Questions about the array below. Indices start at 0.
1) The bottom entry of the column that holds the smallest entry?
2) The entry just right of the smallest entry?
3) The entry directly above 29?
4) The entry at row 0, column 0?
5) The entry directly below the smallest entry?
6) The entry just right of -12?
7) The entry directly above 3?
8) The entry directly above -22?
9, 82, -33, 33, -8, 45, 30, -7
-2, -52, -6, -84, -68, 6, -30, -38
-10, 17, -27, -27, 6, 44, 11, -63
-5, 9, -18, -27, -26, 22, -7, -30
-21, -30, 20, 16, 64, -27, -16, -1
17, 21, -14, -13, -50, 20, 13, 2
5, 9, -16, -29, -57, 16, -11, -11
-28, 37, -21, 8, 53, 29, -5, -54
9, -26, 1, -41, -65, -7, -20, 9
-2, -12, -16, -53, -58, 16, -22, -29
-16, 31, -19, 2, -2, 17, -16, -20
-6, 13, -9, 3, 37, 21, 18, -32
1) 3
2) -68
3) 16
4) 9
5) -27
6) -16
7) 2
8) -20

W =
[[-71   8  15  14 -22 -31   3]
 [ 64 -29  83  -5 -30 -26  11]
 [-53   0  24  16 -38 -36   1]]
Indices start at 0.
The entry just left of the centre entry: 83
What is the smallest entry? -71
The entry just right of the largest entry is -5
The entry in row 2 and column 2 is 24
What is the entry just right of the smallest entry? 8
What is the entry just right of the centre entry? -30
The entry at row 1, column 0 -> 64
The entry in the bottom-left corner -> -53
The entry directly below the centre entry: 16

a = [-42, -44, -36, -30, -65, -45, -51]
The entry just left of -45? -65
The entry just right of the smallest entry? -45

arr = [ 26 -20 -46  54  -8  72  54]
Report the entry just left of the centre entry.
A: -46
The median entry is 26
The maximum: 72

A = [-142.8 -119.2    5.5  127.5  -49.6 -187.8  -96.4  103.7   66.3  -21.6]
The last entry is -21.6
The third entry from the left -> 5.5
The 3rd-last entry: 103.7
The 1st entry -> -142.8
The 4th entry is 127.5
The 2nd entry -> -119.2
The second entry from the end -> 66.3

Read these off the row that follows.
1) Which number is the entry just left of 19?
2) Which number is the entry just right of -1?
[4, 24, -1, 30, -25, -6, -15, 30, -16, 29, -18, 19, -64, 44, -47, 27]
1) -18
2) 30

[ 144 -521  553  -46 -312 -470]
The entry just right of -521 is 553
The first entry from the right -> -470
Read off the 2nd entry.
-521

X = 10, -42, 12, 14, 68, 40, 88, 22, 38, 51, -49
The first entry -> 10
Read off the entry just left of 51.
A: 38
Read off the fourth entry.
A: 14
Read off the last entry.
A: -49
Read off the entry at the centre.
A: 40

B = [68, -13, -35, 41, 71, 52, 10, 58]
The largest entry?
Answer: 71
The entry just left of 10?
Answer: 52
The entry just right of -35?
Answer: 41

M = -65, 9, 0, 0
The first entry from the left is -65
What is the 1st entry from the right?
A: 0

Read these off the table that follows. Indices start at 0.
1) Read off the bottom-left entry.
2) Read off the entry in the top-right corner.
3) Read off the entry just left of -97.
4) Read off the top-left entry.
5) Read off the entry directly below 828.
6) Read off the entry at row 2, column 0.
7) Read off the entry just right of the largest entry.
8) Read off the entry just left of 593.
[[-208  887  968  683  862  359  694  769  374 -218  593  828  800 -249]
 [ 241 -308 -337 -204 -283  -27 -215 -239  -39  255 -164 -299 -276  292]
 [-399  169  406   94  389  182    3  286   90 -266  -52 -247  -66   85]
 [ 547 -620 -732 -407 -624  -95 -406 -518  -97  540 -298 -506 -503  525]]
1) 547
2) -249
3) -518
4) -208
5) -299
6) -399
7) 683
8) -218

data = [-59   5  78  -1 -20 -52 -32]
The minimum: -59
Report the entry just left of the largest entry.
A: 5

Read these off the row that follows.
1) Give the entry just right of the centre entry.
2) Give the entry just left of -1.47.
3) Give the entry just right of the smallest entry.
4) Give the entry just left of -0.20.
5) Give the entry just right of 0.32.
6) Give the entry just left of 1.48.
[-1.86, 1.08, 1.39, -0.20, 0.38, 0.32, 1.48, 0.53, -0.14, 1.14, 0.76, 0.48, -0.23, -1.47, 0.59]
1) -0.14
2) -0.23
3) 1.08
4) 1.39
5) 1.48
6) 0.32
